(in the rows, 128 means zero)
A single turn carries every row of the set below to another of its rows. Some are shown first; where does it send the rows asked next?
z_643: [112 119 165 101 134 121 125 102 129 119 152 104 127]
z_395: [123 102  98  97 101 143 118 139 152 105 149 120 130]
z_939: [114 158 119 123  86  98 108 149 132 114 131 132 110]
z_779: [114 121 161 114 123 107  97 145 116 112 143 155 106]
z_780: [134 112 131 176 128 118 137 131 128 132 132 155  88]
z_124: [134 105 122 128 131 145 155 163  96 131 145 127 142]
z_482: [130 102 117 130 120  76 143 126 126 112 150 150 107]
z_906: [137 118 136 163 104 118 168 146 107 144 134 143 115]
z_690: [121 109 131 141  98 124 157 132 142 158 119 124  80]
z_259: [121 147 143 107 114 133 134 171 125 123 108 161 124]
z_823: [146 118 115 160 136 143 100 135 118 135 141 105 107]
z_266: [106 107 108  91 113 145 131 136 169 122 139 121 133]
z_562: [114 139 147 135 123 131 147 106  89 112 109 109 137]
z_142: [117 112 134 157  93 134 151 139 130 141 134 128  77]
z_237: [136 150 154 111 111 128 132 165 142 115 107 157 124]
z_746: [135 108 103 120 137 155  93 137 139 115 139 130 141]
z_275: [128 121 128 174 131 109 130 117 142 151 126 144  95]
z_818: [117 116  94 120 145 135  99 127 148 126 142 134 147]
z_20: [127 125 126  83 152 127 152 130 156 118 102 137 115]
z_148: [114 167 103 124 131 120 123 111 128 130 122 104 139]
z_751: [115 142 152 165 104 148 139 120 164 117 133 128 111]
z_793: [125 131 139 122 123 107 150 102 113  85 115 120 147]
z_578: [ 99 166 129 130  87 116 105 147 132 114 135 133 111]
z_904: [112 123 143 135 121 168  97 123 125 137 141 103 129]
z_378: [127 106 108 155 144 116 121 136 140  95 166 142 115]
z_711: [129 114 124 127 123 150 138 150  95 163 109 126 111]
z_963: [128 120  74 106 113 112 135 146 117 129 125 127 129]
z_22: [110 168 122 149 127  96 147 108 142 120 128 123 119]
z_619: [112 114 151 109 132  97 142 112 100 138 144 112 108]
z_516: [101 114 150 114 114 130 154 105 132  89 111 115  95]
z_162: [133 109 147 119 126 124 145 129 172  90 139 151 133]
z_977: [115 135 146 111 151 146 154 129 141 140  95 131  96]
z_988: [145 110  91 123 100 119 154 154 145 117 133 114  94]
z_886: [137 115 150 152 111 105 165 128 118 157 135 137 124]
z_102: [162 111 161 147 118 139 154 141 144 108 148 123 135]
z_133: [118 135 130 133 145 141 119 101 133  95  95 119 114]
z_713: [110 112 125  95 116 132 143 113 107 107 101 101 106]
z_423: [127 125 164 112 117 115  87 146 110 123 134 142 107]
z_138: [139 118 127 116 112 153 127 139 144 108 149 127 168]
z_176: [117 126 108 130 149 112 135 110 113 100  91 134 106]
z_490: [119 114 134 107 123 143 129 133 138 127 151 124 175]
z_238: [105 125 121 142 106 168 143 151 155 112 145 109 102]

z_988 turns into z_124
z_746 turns into z_142
z_275 turns into z_266
Where do these go?
z_963 turns into z_711
z_578 turns into z_237
z_516 turns into z_793
z_22 turns into z_20

A single turn carries every row of the set below to another of its rows. Some are shown first; where does it send the rows asked next?
z_19: [123  99 113 174 121 165 134 125 143  80 114 135 120 124 105 114  62 131
 135  89 132 149 136 121 142 164 119 126 135 153 103  79 152 142 129 102
 115 111 117 133 100 117 103 132 151 109 116 134 119]
z_678: [125  95 112 170 128 160 137 119 142  78 125 127 117 119 116 109  62 125
 136  87 144 144 136 135 149 168 130 123 128 157  98  76 157 148 123 109
 107 114 130 126 102 117 108 138 167 121 128 147 118]
z_682: [174 111  98  99 149 162 125  96 142 127 123 145 103 101 113 171 143 151
 143 101 133 112 135  71 121 143 138 160 164 152 154 141 152 141 112 148
 146 107 135 160 133  90 120  78 148 157 136 139 141]
z_321: [114 103 102 181 125 132 136 102 106 111 139 155 136 140 119 110  92 128
 152  89 103 122 137 120 133 170 124 149 128 144 135 128 111 127 111 123
 131 141 125 122  93 151  96 135 128 141 122 164  97]
z_730: [176 113 119  96 153 148 117  99 157 133 137 128 117  88 131 171 136 140
 153 105 146 105 139  90 132 147 143 162 148 163 139 127 162 129  97 156
 142 113 164 154 135  96 130  80 156 166 151 162 147]
z_384: [177 127 133  94 159 153 100 105 145 118 141 134 136  97 140 181 111 154
 126 101 137 119 143  88 146 147 168 154 141 135 124 138 171 132  94 171
 132 103 156 150 144 101 109  74 136 188 160 152 132]
z_115: [120 108 164 139  96 161  91 133 117 110 168 139 108 138 147  93  88 127
 144  87 106 179 125 114 122 164 125 155 108 156 107 106 161 132 132 108
 127  94 133 134  94 116 119 118 123 147 118 133 162]
z_26: [115 108 123 183 118 125 129 106 118 121 139 147 152 135 121 114  82 131
 161 100 101 120 137 123 135 173 119 152 127 145 123 120 117 109 105 121
 137 146 135 128  94 156  96 131 117 132 125 168 106]
z_317: [179 117 150  85 156 141  84  93 164 127 133 137 132 103 144 181  98 134
 146 108 144 118 153  99 128 131 161 162 138 143 116 125 173 120 103 159
 144 108 158 128 131 105 108  78 160 180 137 160 131]
z_621: [171 123 153  97 135 153  82  97 163 133 113 149 134 115 117 184  93 148
 141 113 121 126 151  76 110 123 139 168 164 134 124 134 164 113 120 149
 154 100 130 141 127 107 100  63 133 161 118 129 131]
z_651: [124 103 138 162 129 129  98 107 154  87 148 114 154 147 134  87 107 112
 105 139 138 151 134 111 143 178 133 167 132 168 131 109 147 109  93 132
 127 156 151 149 106 151 127 125 123 134 107 146 125]
z_632: [124 104 128 175 120 159 128 127 153  86 122 121 132 115 117 112  55 126
 140  97 138 145 136 131 145 166 121 128 129 157  88  71 159 128 125 107
 114 117 133 134 101 123 107 129 149 112 128 141 124]
z_875: [123 101 152 132 109 158  97 124 115 104 178 139 104 133 159  89  94 121
 139  78 119 173 124 126 128 165 137 150  98 156 108 105 163 147 124 113
 117  99 143 126  98 112 124 129 141 161 127 149 158]
z_848: [125  89 105 152 143 133 108  99 134  74 145 125 134 155 135  84 113 109
  94 126 146 150 132 109 145 181 148 158 129 165 148 118 141 139  88 137
 117 152 143 140 105 143 131 135 146 145 106 145 113]
z_130: [171 124 133 106 133 153 115 108 162 140 127 133 127  91 114 174 130 149
 155 115 132 111 137  76 123 144 124 166 163 159 137 129 158 110 112 146
 155 107 147 165 133  98 122  67 128 147 140 139 154]
z_666: [120 102 140 133 106 169  99 125 105 100 166 151  94 146 145  92  96 127
 133  78 107 179 123 111 121 161 131 151 108 150 119 115 155 152 134 110
 120  94 123 130  92 109 117 125 134 153 114 131 152]
z_330: [170 124 114  97 157 163 108 103 129 115 128 151 120 112 123 182 116 161
 116  98 123 123 138  66 135 143 163 156 151 129 139 150 159 144 105 165
 135  96 126 154 138  96 103  73 129 181 145 126 125]
z_580: [117 103 113 172 128 122 133 102 112 114 146 145 146 131 131 110  85 122
 162  91 111 118 136 133 140 174 130 149 117 148 125 120 120 121 101 126
 130 146 141 119  93 156 101 141 137 145 131 182 100]
z_896: [120  96 120 163 128 142 104 104 138  81 130 133 141 161 118  89 111 120
  92 133 130 157 132  91 134 175 132 166 143 160 148 120 135 123 102 129
 128 148 126 148 101 145 121 123 118 129  94 122 116]
z_180: [168 135 148 104 145 158  99 114 149 128 131 139 142 106 126 184 105 163
 127 108 122 126 141  72 134 144 150 162 154 133 124 138 165 112 106 162
 145 101 143 161 135 107 103  61 110 172 148 129 139]
z_325: [178 110 117  87 159 155  94  86 141 115 117 159 111 120 129 181 105 140
 124 103 131 121 148  83 116 127 161 158 152 131 142 142 159 145 118 155
 142 100 125 128 126  93 100  84 167 177 117 139 118]

z_130 turns into z_682
z_321 turns into z_580
z_678 turns into z_632
Where do these go?
z_666 turns into z_875
z_896 turns into z_848
z_180 turns into z_330
z_621 turns into z_325

A single turn carries every row of the set below to another of its rows. Some are shown first; where does it send the rows asked next?
z_355: [104 117 144 161 104 116 133 142 150  91 114 137 136 131 170  96 129 156
 127 123 172 131 155 131 150 135 135 176 132 149 122 168 138 186 156 173
 136 183 138  85 140 147 180 145 121 166 181 143 131]
z_760: [156 103 147 106 120  80 125 156 155  82 110 115 115 160 148  97 145 184
 113 121 118 126 145 160 125 135 145 110 160 116 169 133 147 116 153 145
 149 170 149  84 164 119 199 139 163 111 134 120 166]
z_723: [109 117 115  83 147 126 146 126 149 108  93 155  95 106 113 107 131 144
 135 154 122 142 136 137 126 110  96 163 102 106 119 193 148 151 153 175
 134 200 146  84 138 130 149 145 119 157 146 153 132]
z_296: [164  87 110 100 114  90 145 152 142 129  82 101 118 176 114 127 144 146
 142 133 130 105 101 136 113 121 128 172 141 101 149 112 146 102 141 121
 142 132 148  57 146 140 175 117 136 123 135 113 134]
z_864: [102 125 114  90 143 121 136 124 134 122  83 165  88 119 116 114 139 168
 133 163 115 137 134 136 138 112 108 175 110 121 128 173 152 163 151 179
 139 184 140  68 129 125 154 148 127 155 162 165 134]
z_246: [111 124 111 147 127 158 110 160 132 133 122 128 111 130 151 147 130 137
 153 139 119 109 146 105 142 148 104 175 107 157 133 184 131 145 136 156
 104 177 142 108 121 132 151 132 165 149 149 125 118]
z_810: [111 102 111 148 124 156 106 153 141 141 129 131 113 131 147 137 133 136
 140 140 101 117 150 106 157 151  97 157 119 156 109 185 124 143 142 148
 101 180 147 115 130 132 150 135 153 150 148 148 116]
z_484: [162 104 129 123 116  93  87 125 158  83 118  86 147 142 155 118 146 146
 145 108 111  90 146 102  86 115 130 137 126 115 142 143 127 141 111 125
 117 166 109  59 171 127 156 106 130 117 125 131 167]
z_853: [163  93 122  99 105  89 128 154 150 136  91 113 107 189 112 109 152 147
 158 131 130 103 101 130 120 132 134 175 143  90 140 115 149 120 143 124
 135 129 135  68 152 138 175 111 123 129 141 103 135]
z_583: [169 116 134 113 113  91  94 118 155  90 125  98 137 166 153 121 143 154
 130 116 117  85 146  99  81 114 141 139 118 116 132 157 124 131 115 130
 120 165 107  52 172 140 173 116 136 128 114 128 158]
z_60: [169  89 120 103 115  86 131 150 150 136  73 104 115 171 113 117 154 145
 157 147 138 106  99 134 107 119 115 173 148 106 144 123 144 117 139 125
 151 130 145  78 151 135 173 107 132 116 150 111 122]
z_833: [ 98 113 120  92 133 122 144 109 151 116  89 165  92  96 116 103 149 156
 136 154 110 122 132 143 134 115 105 164 122 124 123 190 138 158 157 166
 130 179 142  70 131 143 139 144 118 150 168 157 122]
z_424: [127 112 152 152 113 119 131 133 134 110 117 151 148 131 174  89 135 143
 130 128 171 134 139 144 144 130 127 167 135 146 115 176 157 176 148 166
 126 176 150  94 156 149 174 150 107 178 183 151 137]
z_536: [168 101 136 123 109  92 103 129 145  93 120  84 144 151 146 126 146 153
 133 107 114  86 156 109  80 109 141 135 123 131 153 139 117 139 124 128
 123 162 117  59 166 145 157 114 138 120 111 127 159]
z_891: [117 111 142 171 123 118 152 134 140 102 124 147 133 123 169 108 128 141
 125 116 163 130 140 139 148 132 127 166 143 145 103 187 136 179 152 162
 149 180 139  87 142 142 187 144 119 158 180 146 123]
z_758: [157 123 142 108 112  71 118 151 172  96 116 118 100 158 148  97 148 174
 103 128 125 118 139 149 118 150 137 115 155 102 175 146 146 121 164 147
 144 164 135  96 165 111 208 137 160 110 135 106 161]
z_35: [152 110 142 109 134  69 119 161 180  93 112 109 113 155 151  99 143 189
 106 125 121 117 144 151 121 150 128 119 169 114 152 144 162 121 153 145
 155 174 144  92 165 114 196 143 165 112 139 118 163]
z_645: [102 113 117 142 136 144 112 170 139 137 137 127 123 125 154 144 135 125
 147 158 114 118 146 107 146 155 108 158 106 157 132 183 133 147 158 133
 117 170 139 117 146 139 143 133 148 155 155 121 115]

z_296 turns into z_760
z_758 turns into z_583
Where do these go?
z_246 turns into z_864
z_60 turns into z_35
z_424 turns into z_645
z_833 turns into z_891

